One turn moves each row of this set onto another row. After a few examples, where does it send each row asked below?
J_970:  .07  .10  .04  .11 -.23  .06  .31  .02  .00  .07  .03  .28  .24  .12 -.10  .17  .26  .11 -.13  .41
J_962: -.07 -.18  .25  .16  .39 -.36  .06  .14  .03  .05  .15  .05  .00  .06  .09  .22 -.06 -.12  .11  .05
J_609:  .11 -.32  .04  .35  .04  .02  .02  .13 -.13  .13 -.12  .27  .02 -.07  .20 -.20 -.06 -.04 -.07  .18
J_728: -.19  .28 -.11 -.22 -.01 -.11  .32  .14 -.04  .10  .11  .16  .15  .12 -.09  .31  .02 -.05  .07  .08
J_144:  .24 -.11  .00 -.08 -.32  .13 -.20  .00  .04  .23  .03 -.05  .11  .21 -.12 -.07  .34  .01 -.24 -.17
J_84:  .36 -.15  .11  .24  .17 -.33 -.05 -.05  .20 -.10  .33 -.04  .08 -.16 -.03  .00 -.04 -.04  .02  .01
J_987:  .14 -.34 -.27  .13 -.09 -.18  .24  .30 -.05  .06 -.06  .17  .17 -.15  .07 -.01 -.07 -.10 -.10 -.09
J_239:  .26 -.21  .17  .25  .25 -.27 -.12 -.04  .07  .05  .28 -.20  .01  .02 -.05 -.06  .06  .17 -.24 -.04
J_339: -.18  .31 -.15 -.13 -.13 -.05  .18  .03 -.02  .26  .05  .06  .05  .20 -.12  .38  .03  .10 -.09  .17
J_143:  .15  .17  .24  .16 -.40  .06 -.10 -.07  .13 -.01 -.02 -.06  .05 -.13 -.06 -.21  .14 -.10  .08 -.18
J_834:  .09  .19 -.04  .23 -.11  .12  .25 -.18  .02  .14  .11  .20  .32  .22  .03  .07  .25  .10 -.24  .28
J_463: -.19  .35  .04  .14 -.10  .05  .06 -.13 -.03  .24  .02  .15  .08  .16  .02  .08  .12  .10 -.20  .40
J_661: -.02  .24  .19  .18 -.16 -.03  .50  .14 -.04 -.05  .06  .24  .16  .04 -.06  .05  .14  .11  .08  .16
J_86:  .13 -.07  .22 -.21 -.36  .01 -.16  .14  .08  .04  .06  .10  .02  .14 -.09  .08  .05 -.23  .23 -.12
J_163: -.25  .00  .07 -.19 -.25 -.10 -.27  .00 -.05  .15  .06  .00  .01  .05 -.07 -.26  .22 -.28 -.04 -.11
J_371: -.11 -.26 -.12  .16  .36 -.40  .01 -.07  .06  .18  .22  .00  .18  .12  .09  .14  .15 -.18 -.18  .04
J_278:  .23 -.04  .13 -.25 -.35  .01 -.15  .20  .11  .07  .08  .15 -.01  .15 -.09  .10  .04 -.19  .20 -.12
J_783: -.07 -.07 -.12  .13  .08 -.13  .06  .27 -.14  .24 -.16 -.08 -.11 -.09  .12  .01 -.28  .05 -.12 -.21
J_192:  .17 -.11 -.20  .15  .12  .08 -.18 -.01  .02  .26 -.11  .08  .10 -.03  .24  .10 -.25 -.10 -.20  .06
J_676:  .05 -.19  .13  .49  .23 -.32  .16 -.04  .06  .14  .15 -.12  .11  .14  .08  .04  .13  .12 -.25 -.06
J_69:  .05 -.21 -.04  .01  .25 -.46 -.18  .00  .09  .06  .37 -.12  .06  .01 -.03 -.06  .01 -.07 -.25 -.03
J_984:  .21 -.04  .15  .35  .21 -.32  .19  .03  .25 -.07  .14 -.04  .24 -.07  .12  .24 -.07 -.10 -.05 -.03
J_20: -.23  .08  .09 -.18 -.20 -.10 -.28  .05 -.05  .18  .04  .06 -.07  .01 -.04 -.31  .20 -.23 -.06 -.07
J_939:  .16 -.12  .07 -.02 -.36  .11 -.19 -.06  .02  .20  .02 -.13  .12  .21 -.12 -.09  .32 -.01 -.22 -.21
J_497: -.21  .27  .00  .03 -.20 -.14  .43  .15 -.07  .05  .01  .16  .06 -.06 -.18  .13  .17  .10  .04  .19
J_512: -.30  .30 -.04  .00  .10  .02  .09 -.11 -.15  .33  .09  .08  .04  .28  .01  .09  .13  .09 -.17  .20
J_274:  .16  .21  .21  .17 -.36  .03 -.07 -.03  .11  .02 -.02 -.01 -.03 -.18 -.06 -.28  .17 -.06  .06 -.16
J_443:  .12 -.27  .18  .06  .21 -.45 -.08  .14  .05 -.01  .36  .02 -.09  .03 -.06  .00 -.09 -.03  .08  .00

J_239 moves to -> J_69
J_609 moves to -> J_192
And these:
J_278 moves to -> J_274
J_497 moves to -> J_970
J_728 moves to -> J_661
J_86 moves to -> J_143
J_962 moves to -> J_984

